(in the rows, 100 means zero)
Each named move below is a turn or a mirror, shown by a few rows before and after it. Which moves, in which order, take the first row of each later pair to the second? The first pair is answered.
K (before |-> after):
97; 105; 101; 52; 80; 102; 100; 96; 107; 94; 114; 85 |-> 97; 120; 105; 61; 84; 98; 91; 80; 109; 88; 115; 101
113; 105; 120; 105; 107; 83; 100; 79; 91; 97; 106; 110 |-> 111; 82; 112; 90; 101; 89; 112; 107; 90; 109; 102; 86
95; 102; 104; 48; 89; 105; 113; 96; 103; 84; 106; 104 |-> 97; 113; 106; 52; 91; 103; 106; 87; 107; 79; 105; 111
103; 98; 76; 152; 130; 112; 123; 115; 98; 113; 95; 104 |-> 103; 99; 76; 150; 132; 114; 121; 114; 94; 108; 94; 104
Q (before |-> after):
101; 101; 108; 78; 99; 103; 93; 71; 92; 115; 123; 108 |-> 102; 102; 101; 123; 115; 104; 83; 78; 90; 118; 113; 117
100; 90; 101; 77; 98; 100; 112; 109; 105; 107; 101; 88 |-> 101; 87; 94; 120; 106; 100; 103; 112; 100; 111; 92; 99
98; 70; 118; 84; 95; 102; 120; 101; 88; 119; 98; 83 |-> 99; 74; 110; 120; 103; 101; 115; 105; 87; 120; 87; 86
V (before |-> after):
105; 93; 125; 81; 105; 86; 113; 92; 106; 107; 101; 100 |-> 105; 92; 122; 83; 98; 83; 114; 89; 108; 107; 97; 100
99; 129; 89; 90; 100; 74; 77; 88; 107; 73; 96; 95 |-> 108; 110; 97; 122; 110; 69; 87; 85; 99; 84; 73; 107
104; 74; 102; 88; 96; 92; 117; 115; 106; 111; 96; 95 |-> 98; 80; 103; 80; 90; 92; 115; 114; 107; 108; 95; 95
C (before |-> after):
96; 54; 74; 63; 87; 98; 106; 159; 105; 96; 96; 58 |-> 96; 90; 49; 140; 103; 105; 78; 162; 102; 92; 89; 73
96; 104; 88; 84; 98; 109; 126; 108; 86; 91; 111; 92 |-> 95; 104; 80; 101; 100; 112; 124; 118; 81; 94; 110; 94
110; 76; 128; 91; 106; 102; 102; 101; 105; 97; 96; 99 |-> 108; 75; 118; 113; 108; 102; 98; 109; 102; 101; 90; 95
107; 118; 82; 102; 98; 100; 103; 119; 104; 127; 108; 111 |-> 106; 128; 84; 99; 97; 98; 99; 108; 105; 121; 111; 116

Each pair is 2 to 3 moves apart.
100; 97; 87; 63; 69; 104; 106; 127; 98; 119; 97; 73 |-> 106; 85; 85; 116; 85; 99; 112; 133; 85; 133; 79; 83
C then Q then V
100; 99; 99; 46; 76; 98; 100; 114; 109; 92; 131; 99 |-> 118; 84; 113; 146; 113; 85; 108; 103; 92; 110; 94; 136
V then C
103; 79; 124; 83; 70; 83; 115; 85; 107; 114; 94; 80 |-> 100; 79; 111; 85; 66; 88; 111; 105; 106; 119; 96; 66
C then Q then V
106; 103; 90; 68; 83; 112; 97; 112; 104; 94; 111; 77 |-> 119; 77; 114; 109; 105; 95; 119; 96; 93; 115; 80; 102
K then C then V
78; 93; 72; 81; 98; 115; 94; 129; 87; 95; 111; 69 |-> 90; 120; 93; 138; 124; 101; 86; 81; 89; 85; 98; 123
K then V
100; 117; 105; 142; 114; 95; 103; 88; 99; 101; 92; 124 |-> 97; 100; 116; 54; 88; 97; 118; 95; 105; 104; 109; 100
Q then K
95; 125; 82; 92; 92; 124; 83; 111; 106; 83; 111; 94 |-> 116; 78; 121; 101; 103; 103; 123; 95; 98; 113; 80; 110
V then Q then V
89; 103; 91; 53; 83; 101; 94; 109; 103; 107; 115; 81 |-> 86; 129; 87; 76; 87; 104; 74; 94; 109; 89; 118; 94
V then C then V
106; 75; 99; 124; 112; 96; 113; 115; 86; 123; 77; 96 |-> 105; 120; 111; 110; 113; 92; 95; 68; 102; 93; 98; 125
C then C
97; 114; 102; 135; 104; 103; 82; 87; 103; 93; 97; 114 |-> 92; 111; 87; 135; 99; 108; 83; 108; 102; 100; 101; 101
K then C
86; 88; 118; 129; 115; 70; 122; 39; 103; 96; 97; 129 |-> 70; 54; 94; 54; 85; 89; 130; 98; 102; 105; 114; 68
K then V
114; 122; 120; 123; 136; 81; 113; 45; 114; 89; 109; 145 |-> 106; 47; 88; 119; 123; 94; 141; 138; 99; 138; 90; 80
K then Q
123; 124; 90; 150; 119; 99; 66; 74; 94; 103; 76; 122 |-> 124; 103; 79; 156; 112; 103; 71; 99; 88; 117; 70; 103
Q then K then Q
